In the data rows, the value 128 means zero.
Here is a table of points, one per row:
[140 100 164 181 133 126 113 132 143 127  96 132 106  95 116 143 139 170 114 127 127 100 131 132 145 111 116 137  94 155 120 173]
[127 126  97 137 155 141 151 119 139 131 108 124 145 125  91 186  81 111 103 152 115 104 123 118 133 131 145 112 145 125 107 135]
[126 111 136 117 175 122 123 153 146 115 114 114  99 129 145 100 155 104 110 122 101  99 142 111 144 127 168 112 125 123 174 149]
[129 150  86 114 139 160 129 135 140 161 167 177 119 146 112 119 106 162 116 146 118 138 123 142 103 120 129 131  99 137 120 157]
[110 122 137  61 125 128  80 145 133 174 110 172 128 126 130 133 133  83 151 106 140 137 150  80  80 125 147 110 142 140  68 126]
[147 115 107 112 131 113 145 128 126 132 134  81 105 113 116 130 183 109 107 152 109 101 139 121 127 166  96 111 160 140 132 132]
[106 111 106 117 122 101  96 125 140 183 142 188 112 132 145 141 133 114 158 127 140 134  86 132 146 126 115 142 146 101 114 163]
[117 116 156 143 139  99 159 123 113 121  96 124 113 122 123 130 162 152  99 121 106 144 139 165  95 115 151 130  99 128 136 147]
[132 141  97 104 126 161 142 122  91 113 157 179 129 147 118 113 132 125 124 163 130 129 122 148 123 123  94 158 107 130 120 131]
[ 87 147 135 131 127  84  92  92 161  79 153 157  90 139 192 179 110 152 140 139 115 212 151 102 145 164  65 117 143  99 153 101]
[160 143 127 144 126 175 114 185 156 102 128 170  93 128 147 138 129 123 132 130 123 180  61 126  86 143 125 126 139 158 157  79]
[147 133 134 103 123 129 138 138 102  97 135 140 128 118 122  86 130 150 165 163 119 160 148 129 139  99 126 160 123 128 125 131]
[160 161 128 206 135 223 141 173 150 121 133 158 128 173 184 145 128 102 123  86  81 196  72 138  95 186 106 153 155 168 134 117]
[135 180  93 106 142 155 143 145  94 155 122 173 136 116 101 134 145 138 111 145 126 189 112 131 146 122 128 107 123 112 143 114]
[106 136 171 120 163 132 129 114 140 111 136 106 110 119 141 131 123 162 143 150 143 121 116 124 156 150 168 121 114 141 100 140]
[133  63 132  79 108  92 103 196  57 184 121 183 109 210 135 148 112 113 122  86 111 173 140  83 121 143 105 108 118 144  58 151]
[114 105 128 124 133 126 141 132 104 124 124 102 114 120 156 135 160 138 111 110 137 114  96 146 127 131 140 163 110  90 132 145]
[104 120 158 132  96 104 147 150 123 114  78 129 118 108  94 126 149 174 108 135  95  84 102 121  79 100 106 109 112 156 143 127]
[100 136 161 138 124 129 139 142 127 113  58 104 171 109 125 125 180 164 124 128 118 147 135 119 106 123 144 119  81 104 147 166]
[ 99 149 134 120 128 117 156 107 167 140 115 100 150 123 155 147 156 132 126 142 117 111 138 155 161 144 128 119 128 137 106 130]
[123  95 174 126 135 132 134 103  96 112 101 123 103  76 116 129 140 159 149 126 133 118  79 146 133 117 140 123 116 151 131 154]
[110 108  95 109 121 126 171 131 125  98 128  97 149 149 144 151  93 107 126 147 121  98 111 159 149 133 135 112 150 123 103 120]
[136 115 127 108 181 121 143 127 142 116 152 119 144 174 142 129 145 113 117 139 124  74 149 115 130 171 132 104 132 120 157 143]
[116 124 162 128 119 122 149 117 164 136 133 138 119 108 122 130 147 151 120 119 125  99 147 142 190 134 137 146 162 163 130 117]
[171 122 148 152  47 106 109 110 132 116 131 141 170 102 111 110  62  53 127 126 110  97 146 108 123 172 171 103  84 103 106 123]
[134 136 139 133 161 113 127 125 158 124 153 101 122 119 131 108 136 132  68 127 151 115 128 100 125 130  96 118 135 152 104 136]
[172 114 121 132 153 118 169 126 125 108 102 126 161 111 133 162  89 114 121 124 149 108 113 117 135 134 150 122 137 108 100 108]
[113 111 143 126 144 139 118 124 128 106 121 105 121  98 116 121 104 151 154 129 120 120 169 139 124 131 102 112 105 209 154 144]
[117  99 149 146  96  86 113 158 126 154  89 128 130  78 129 154 168 155 103 150 124  95 132 161 118 126 132 156 130 144 165 142]
[172 125 103 121 106 172 141 182 148 156 164 152 149 144 171 145 146 130 161 113 133 171  95 165  88 167 122 112 129 171 195 112]
[112 114 133 169 144 128 121 109  83 149 119 104 152  87 122  88 140 150 169 147  90 163 133 125  96 141  99 112 150 118 129 170]
[120  98 107 149 169 145 153  99 155 145 109  84 104 135 147 138 140 101 118 120 148 121 178 148 157 121 110 104 134 126 120 102]
[107 149  75 107 115 150 143 137 104 125 102 129 105  91 131  90  97 123 124 127 129 145 128 142 121 128  91 143 121 122 117 120]
[130 108 121 145 137 125 180 106 133 140 122 122 186 121  90 144  71  91 132 100 146 123 137 118 146 106 108 112 157 117 128 110]
[ 87 139 103 112 116  72 104 128 136 110 122 170 112  99 139 181 125 138 166 104 144 153 159 108 134 117 104  90 169 110 150 106]
[120 101 147 102 149 135 140 129 144  78 152 100 128 115  91 158 116  87  77 153 154 161 142 143 148 138 143 108 155 121 101 140]
[ 83 164 175  98 140 132 130 126 131 108 133 123 114 173 120 134 170  56 126 112 108 102 162 123 116 113 143 168 129 126 200 171]
[150 124 108 153 124 163 119 172 137 109 110 184 138 149 134  99 166 113 156 145 165 171  90 131 158 125 120  84 145 142 152 136]
[ 79 125 163 143 121 143 147  84 134 136 128 131  87 101 121 147 142 120 137 154 141 102 140 149 126 124 147 114 132 180 116 105]
[139 141 118  99 117  92 160 146 159 107 115 139  94  80 128  88 112 126 179 133 158 169 132 151 135 137  77 188  97 110 107  92]
[141 121 130 116 155 114 141 146 133 140 137  85 154 159 105 119  95 109 162 158 114 118 125 112 140 106 165 117 156 122 133 112]
[151 105 117 114 143 133 134 111 139 138 140  76 143 136 141 153  94 128  99 149 158 123 126 106 133  90 130 121 157 134 112 112]
[141 161 122 139 118 142 144 100 112  98 115 154 127 126 140 104 165 136 107 123 112 127 169 123 106 112 152 189 145 116 124 161]
[136  95 130 121 127 142 115 140 134 119 111 110 142 147 110 164  80 117 123 145 154 106 151 109 110 149 127 158 143 109 131 105]
[135 128  81 158  55  90  66  72 107 123 125 103 174 162 124 126 115  68 106  88 116 140 148 103 181 132 203 122  43 137 133  67]
[138  91 122 133 148 133 137 112 163 147 141  98 147 140 113 153 109 113 102 141 139 121 137 138 138  77 122 124 152 110 113 115]
[ 95 101 159 146 144 119 116 146 107 157  90 120 146  90 110 123 159 177 106 126 125 117 134 134 108 168 139 174 140 164 134 115]
[130 149 171 130 141 124  88 112 117 131 107 102 132  84 118 138 134 139 125 137 134 123 101 173 142 136 114 135 141 161 108 134]
[126 123 125 153 107 162 113 143 186 140 159 161 112 141 150 120 146 145 150 121 137 182 102 154  95 134 118 105 128  97 152  99]
[151 100 113 151 119 141 143 126 129 133 124  97 172 121  92 170  97 129 155 141 149 130 158 103 128 133 156 116 171 110 100 126]
[114 120 140 139 152 110 126 113 131 116 147 160 119  96 126 162 126 122 150 163 139 119 144 126 115 126  98 134 109 116 140 136]
[115 111 148 112 163 136 102 136 124 149 137  97 118  94 121 142 161 121 109 117 102 114 126 153 127 118 150 155 119 126 148 143]
[103 151 139 127 145 128 151 141  98 132 147 105 118  85 143 125  94 147 134 109 161 127 100 114 128 130 129 140 102 134 146 156]
[182 167 101 111 196  61  97  78 129 136  82 119 113 201 112 123 114 102 152  98 149 102 106 104 131 137 151 113 133 144 158 129]
[ 97 125  92 123 125 143 121 146 170 129 143 168 127 146 100 102 110 125 139 128 155 172 100 161 127 121  97 161 116 135 129 146]
[157 153 111 159 106 177 118 163 187 104 157 144  97 139 162 157 157 130 170 107  99 198  77  95  96 127 133 126 141 165 111 112]
[147 109 116 124 124 130 142 111 138 133  90 103 115 137 141 133  82  96 142 148  97  83 100 115 121 140 156 106 164  78 126 119]
[162 129 126  88 159 106 133 119 171 110 126 127 156 167 112 115 125 118 122 138 104  87 121 104 137 157 124 128 146 114 114 131]
[133 151 109 132 131 141 161 162 137 162 150 171 123 118 130 105 135 138 107 151 175 157 142 114 118 126 109 128  99 119 150 101]
[131 131 141 133 111 119 146 127 123 132 162  81  81 110 126 149 126 133 119 150 140 112 124 141 184 121 135 107 167 150 122 132]
[112 148 129 133 118 109 138 136 156 147 138  60 132 132 126 138 150 114 125 164 146 126 113 131 170 119 122 131 144 144 109 139]
[160 162 118  78 101 191 118 121 119 145 131 151 113 142 123 107 124 169 123 110 131 127 152 136 126 102  98 108 135 108 134 119]
[116 151 121 146  91 128 145 103 105 119 114  98 121 145 120  99 170 144 134 135 122 122 119  87 111  78  91 176 131 114 147 177]
[131  98 156 112 148 142 150 113 116 125 110 111  99 125 126 123 160 130 136  92 106 120 128 142 138 117 119 124  85 114 148 156]
[142  99 148 110 153 114 101 143 141 141 157  97 120 113 137 111 124 134 118 137 103 115 133 129 135 128 125 146 153 140 156 133]
[119 145  88 118 124 160 115 149  93 106 149 168 139 127 166 103 139 147 115 157 151 103 136 129 116 105 114 118 113 117 103 122]
[145 147 126 145  87  75 100  86  98 128 156 109 115 193  67 114 115 106 121  96 147 111 126 103 114 156 179 102 129  95 155  85]
[122 170 131 137 127  83  78 166 125  97 160 163 127 124 187 215 132 115 157  59 142 145 145 133 122 114  74 105 129 124  90 130]
[152 163 114 163 132 127 131 145  88 112 155 133 116 129 145  79 134 140 136 127 106 131 168 148 122  86 137 151 131 116 100 139]
[ 91 111 196 142 128 140 107 113  96 111  92 126 144 143 124 125 142 169 129 166 133 125 119 144 143 133 113 141 139 130 120  95]
[129 143 123 171 148 130 146 148 134 137 131  99 156 138 121 156  59 136 144 148 129  78 152  88 137 129 133 130 137  94 133 106]
[163 155 126 105 150  78  84 105 110 118 126 101 135 177  89 137 107  82 134 101 128 102 105 143 101 133 153 140 120 100 136  79]
[165  89 152 119 105 131 154 102 144 130 139 114 179 140 122 123  68 112 144 114 163 111 116  88 114 108 159 105 109 111 117 120]
[193 105 124 163 126 104  84  57 101 129 150 136 177 137 107 110 100  88 125 118 120 104 128 105 122 158 144 114  89 113 117  95]
[111 129  75 136 115 135  93 140 158 156 116 166 108 136 154 103 115 126 135 177 137 149 112 180 126 117 135 125 120 112 116 129]
[144 127  68 126  63  80  74  70 116 105 184 118 194 135  99 141 118 105 102  84 114 121 119  75 154 160 191 123  74 121 150 118]
[165 155 109 105 119 152 147 100  75 120 134 141 117 113 167 107 150 141 126 129 131 139 173 128 107  96 159 168 150 131 125 136]
[ 87 134 182 135 135  99 159  92 135 142 128 125 148 132 141 114 148 137 115 141 142 117 114 159 137 149 108 106 136 149 117 131]
[112  94 108 109  99  79 107 116  63 196 143 148  93 169 136 120 100  73 111  93  82 147 148  28 178 139 143 128  67 137 109  87]
These points spread out most along one direction. Take the direction at right angles to it along which they spread out most. Go by this last direction. Where along it does each point below lie, from 0 to 99? The average is 50, and the first point in the table lies past the average. One standard deviation of the points above along it is 16.
[115 127 119 117  99 116 158  93 127 111 116 130 123 122 134  94 121 178 104  95  72 142 136 149  90 104 151 154 151 140 129 181] 60
[ 99 141 145 145 125 101 144 123 100 121 118 120 149 114 183  86 149 130 100 122 128 143 140 124  69  61 147 150 130 129 142 142] 59
[114 166 121 129 133 149 129 168  97 150 155 170 116 115 102  88 105 116 109 129 120 153 131 168 138 125 126  97 142  95 139 135] 38
[117 156 101 129 121 195  94 178 154 143 146 159 137 123 124 118 163 128 147 126 128 124  91 111 134 128  89 115 119  99 123 107] 28
[131  77 105 153 147 121 154 155 146  85 133 125 136 157  99 117 119 122 123 111 136  89 137 130 154 105 146 120 161 127 107 106] 57
[109 114 153  95 126 144 123 139 137 120 121 107 116 105 142 117 127 169 108 100 126  96 125 127 164 149 133 125 142 124 133 115] 64
[150 165 109 136  96 132 144 156 114 130 121 130  91 141 112 109 118 150 151 152 172 143 159 161 105 155 122 136 105 107 102 171] 44
[143 184 128 123 121 161 122 128  97 146 128 158 144 129 149  84 109 158 122 118 140 126 171 136 138 116 139 134 147 116 135 164] 46
[155 136 129 149 104 164 124 132 176 126 160 168  90 121 136 140 133 142 139 110 142 166  78 133 102 143  92 124 145 120 161 118] 26
[117 121 172 124 143 125 137 130 151 154 124 107 135 104  88 142 164 158 145 129  72 120 141 161 137 106 108 133  82 132 109 114] 70
[124 122 143  99 118 154 100 127 105 115  81 100 137 152 152 133 133 144 109 140 117 117 121 137 146 117 105 147 102 148 152 163] 61
[ 64 114 137 135 135 138 141 116 124 125 131  99 132 108 107 111 173 143 165 103 154 100 126 143 127 156 128 139 130 165  95 122] 68
